50 stands for zero in the data rows.
Here are some points, one per row:
[43 47 17 61 37 59 52 57 56 58 50 50 54 45 56 45 55 58 48 29 35 66 75 45 74 73 82 57 55 55 70 81 62 41 33 22 55 33 16 43 25 54 83 60 49 54 51 64 45 39 27 48 55 49 18 55 43 84 62 73 71 54 31 32]
[19 33 17 31 54 24 56 26 62 56 22 55 84 48 22 60 99 74 67 76 56 78 76 82 52 74 88 65 75 63 70 46 34 37 54 47 46 39 42 73 41 59 65 64 40 64 57 58 32 48 61 55 50 93 79 56 67 47 17 43 41 60 47 43]
[50 57 40 43 15 31 36 40 28 25 17 77 52 10 46 65 48 54 56 60 61 25 66 59 55 31 16 64 61 49 54 54 76 69 67 58 39 47 39 40 48 50 68 57 48 57 58 81 70 51 35 43 44 26 23 46 44 28 44 55 61 74 61 64]
[77 74 61 44 52 43  8 71 26 37 60 16 58 82 66 27 38 70 50 20 66 29 11 63 55 22 24 26 66 50 31 17 46 52 53 96 46 48 42 25 64 26 27 58 46 52 58 50 65 67 64 63 46 60 35 29 37 84 69 65 49 59 92 57]
[44 69 41 28 49 23 69 40 68 30 45 78 47 48 49 40 70 30 62 75 37 60 44 54 43 48 72 55 56 45 61 65 48 63 65 81 52 39 37 57 21 58 38 40 71 34 61 69 73 39 44 15 36 49 25 78 57 49 63 74 71 93 67 39]
[46 33 24 67 93 72 93 94 71 81 62 77 77 52 41 57 42 27 36 31 29 64 35 35 44 30 25 36 12 32 49 19 23 20 27 42 26 55 57 52 72 58 99 57 77 78 57 34 53 34 54 29 32 34 39 54 54 36 38 26 23 32 27 36]
[56 53 49  0 38 35 24 59 36 56 40 30 57 55 59 63 66 76 67 32 65 35 50 75 62 82 54 58 61 81 30 35 53 79 39 37 48 39 14 41 75 61 29 46 31 42 46 34 56 45 23 62 37 58 67 95 93 79 64 46 12 43 31 54]
[56 58 62 63 45 86 50 68 62 45 54 61 31 33 36 67 31 59 36 28 23 53 39 54 21 36 77 67 26 27 55 36 29 42 50 66 72 70 92 56 49 56 70 60 36 54 25 28 67 51 53 74 67 69 47 60 39 26 17 58 59 56 47 57]
[34  5 39 40 32 40 56 31 14 53 41 28 23 52 70 45 46 45 37 39 53 37 34 55 51 59 86 72 56 63 60 32 39 51 19 32 57 33 50 14 68 38 54 68 86 38 65 23 36 21 47 59 61 34 56 30 45 72 50 54 80 34 31 30]
[62 67 76 64 86 61 54 68 57 61 14 39 15 31 22 45 50 72 72 76 34 60 49 30 43 53 47 41 46 43 30 57 70 53 53 58 63 60 54 84 70 65 62 15 62 26 43 80 58 54 45 39 53 55 43 46 35 46 19 23 39 42 67 49]
[45 65 27 46 67 47 52 23 58 54 54 66 33 37 61 72 50 52 16 32 44 53 45 55 50 47 44 55 32 36 58 59 57 80 86 50 80 51 55 74 27 44 39 18 57 69 73 84 46 54 47 46 53 57 49 34 50 34 50 46 19 62 78 82]
[44 35 24 44 27 51 40 51 55 29 49 43 24 38 40 64 37 34 68 77 55 61 40 42 32 47 61 40 82 86 45 70 46 36 66 53 51 30 36 45 35 63 61 27 26 68 79 52 37 27 33 33 35 51 69 45 68 48 89 61 61 52 50 54]
[80 32 67 58 78 39 19 39 52 28 34 42 56 49 30 23 56 58 47 33 79 30 53 34 32 62 45 21 45 50 71 50 86 77 45 92 63 53 51 43 39 38 42 27 38 57 56 71 28 89 36 56 16 13 62 60 65 58 57 57 52 68 64 69]
[42 29 34 56 32 64 33 35 26 59 82 33 55 40 59 39 25 26 34 62 23 78 40 50 75 71 49 72 40 76 67 75 63 51 35 38 36 26 69 22 40 41 42 98 85 68 29 44 60 31 76 47 52 48 28 51 74 40 70 75 68 16 35 29]
[59 62 74 32 43 29 51 54 43 47 64 45 53 59 51 57 42 48 56 55 46 63 53 39 34 77 42 19 63 46 25 62 80 56 92 44 71 66 51 17 46 15 40 45 55 81 53 31 44 68 58 53 30 29 50 52 24 66 43 46 53 80 66 55]
[ 0 33 43 71 25 46 59 45 73 68 44 51 37 75 40 69 46 56 51 61 35 48 54 50 81 35 64 88 69 66 91 62 60 59 39 34 18 65 52 38 56 50 67 44 59 62 47 29 47 61 54 18 56 59 60 72 73 69 66 59 79 46 66 69]
[27 28 19 38 22 65 56 46 62 30 67 46 43 39 79 57 24 54 50 94 80 80 90 74 94 77 66 57 56 33 55 32 20 19 30 37 25 43 55 35 49 28 44 53 55 22 28 52 43 70 53 81 64 64 65 54 72 43 51 30 48 30 44 16]
[75 69 87 61 85 81 54 55 60 48 57 66 68 66 57 66 59 47 39 54 66 16 53 40 41 18 37 31 45 24  0 42 29 43 47 45 69 66 73 64 76 50 44 70 68 64 52 49 45 45 23 41 40 50 62 63 50 74 60 28 39 15 36 31]
[23 57 77 63 44 60 85 76 71 85 82 47 48 54 51 27 63 56 36 30 64 12 15 27 30 43 24  0 45 32 23 41 31 42 35 31 41 43 67 73 61 93 61 77 51 41 53 59 35 59 50 63 61 49 46 57 58 30 42 53 37 45 47 26]
[56 54 53 71 53 44 52 22 48 77 36 32 67 59 32 80 55 21 42 57 45 55 38 39 63 42 74 57 17 60 63 39 37 60 72 48 36 66 70 32 29 48 44 35 23 38 28 54 52 47 67 56 71 29  0 17 33 16 62 35 71 46 35 50]
[83 64 63 75 52 41 44 63 50 33 64 22 47 66 58 18 33 37 64 60 66 18 39 24 39 44 45 42 32 43 35 38 50 62 36 44 60 66 67 61 30 20 40 54 30 32 72 30 71 38 44 53 56 73 49 53 33 47 22 37 36 36 49 95]
[67 85 69 45 74 62 63 25 64 63 51 29 47 38 74 56 57 44 46 53 26 48 56 49 47 35  7 43 70 40 48 64 56 63 49 73 68 38 56 70 52 67 39 38 31 45 69 33 55 77 57 50 62 53 65 48 25 34 33 45 69 66 23 63]
[50 33 52 21 61 33 46 49 41 42 52 45 60 46 38 55 49 66 60 65 49 40 72 39 24 34 50 85 56 58 70 69 51 27 52 11 12 15 38 46 24 45 33 48 69 33 41 58 46 55 41 48 43 57 68 42 50 79 64 77 45 71 52 41]
[77 46 76 49 60 39 45 57 33 65 42 82 44 49 64 40 46 24 62 24 50 50 42 65 44 31 35 29 59 45 60 52 64 41 47 47 76 57 26 65 62 26 10 67 25 39 38 46 57 58 57 78 32 55 49 43 50 40 60 40 71 40 85 65]
[47 67 56 93 78 85 67 76 52 36 55 62 74 58 69 46 41 64 74 39 44 50 49 44 35 58 29 48 29 60 41 33 52 54 79 58 55 78 55 70 82 79 58 62 53 35 44 35 37 44 53 67 75 43 72 30 47 38 58 52 38 52 50 57]
[58 67 50 56  9 73 79 41 45 48 59 58 50 55 25 25 58 37 13 47 32 64 59 51 52 39 55 55 34 41 63 80 45 50 55 69 63 68 52 47 58 55 42 37 50 34 19 48 37 29 76 28 40 32 48  8 38 28 21 42 39 48 55 63]
[31 30 52 33 39 18  7 41 35 34 52 71 44 65 58 40 59 62 61 41 87 74 71 77 76 81 51 69 62 42 27 41 43 24 22 37 25 55 33 63 49 63 45 24 31 63 49 54 53 49 72 45 82 61 82 75 27 54 59 51 21 30 16 22]
These points spread out most along one direction. Take the direction at right angles to it along which they spread out most. Then take the direction at right angles to both along which they spread out most. Go by this last direction. For each point below, how far along it does it lie, from 0 to 99? The average is 50, and the first point in the table lies past the average. One standard deviation of the points above along it is 16.
[80 32 67 58 78 39 19 39 52 28 34 42 56 49 30 23 56 58 47 33 79 30 53 34 32 62 45 21 45 50 71 50 86 77 45 92 63 53 51 43 39 38 42 27 38 57 56 71 28 89 36 56 16 13 62 60 65 58 57 57 52 68 64 69] 50
[43 47 17 61 37 59 52 57 56 58 50 50 54 45 56 45 55 58 48 29 35 66 75 45 74 73 82 57 55 55 70 81 62 41 33 22 55 33 16 43 25 54 83 60 49 54 51 64 45 39 27 48 55 49 18 55 43 84 62 73 71 54 31 32] 58
[58 67 50 56  9 73 79 41 45 48 59 58 50 55 25 25 58 37 13 47 32 64 59 51 52 39 55 55 34 41 63 80 45 50 55 69 63 68 52 47 58 55 42 37 50 34 19 48 37 29 76 28 40 32 48  8 38 28 21 42 39 48 55 63] 75
[59 62 74 32 43 29 51 54 43 47 64 45 53 59 51 57 42 48 56 55 46 63 53 39 34 77 42 19 63 46 25 62 80 56 92 44 71 66 51 17 46 15 40 45 55 81 53 31 44 68 58 53 30 29 50 52 24 66 43 46 53 80 66 55] 52
[19 33 17 31 54 24 56 26 62 56 22 55 84 48 22 60 99 74 67 76 56 78 76 82 52 74 88 65 75 63 70 46 34 37 54 47 46 39 42 73 41 59 65 64 40 64 57 58 32 48 61 55 50 93 79 56 67 47 17 43 41 60 47 43] 52
[83 64 63 75 52 41 44 63 50 33 64 22 47 66 58 18 33 37 64 60 66 18 39 24 39 44 45 42 32 43 35 38 50 62 36 44 60 66 67 61 30 20 40 54 30 32 72 30 71 38 44 53 56 73 49 53 33 47 22 37 36 36 49 95] 41
[27 28 19 38 22 65 56 46 62 30 67 46 43 39 79 57 24 54 50 94 80 80 90 74 94 77 66 57 56 33 55 32 20 19 30 37 25 43 55 35 49 28 44 53 55 22 28 52 43 70 53 81 64 64 65 54 72 43 51 30 48 30 44 16] 35
[23 57 77 63 44 60 85 76 71 85 82 47 48 54 51 27 63 56 36 30 64 12 15 27 30 43 24  0 45 32 23 41 31 42 35 31 41 43 67 73 61 93 61 77 51 41 53 59 35 59 50 63 61 49 46 57 58 30 42 53 37 45 47 26] 34
[77 74 61 44 52 43  8 71 26 37 60 16 58 82 66 27 38 70 50 20 66 29 11 63 55 22 24 26 66 50 31 17 46 52 53 96 46 48 42 25 64 26 27 58 46 52 58 50 65 67 64 63 46 60 35 29 37 84 69 65 49 59 92 57] 26
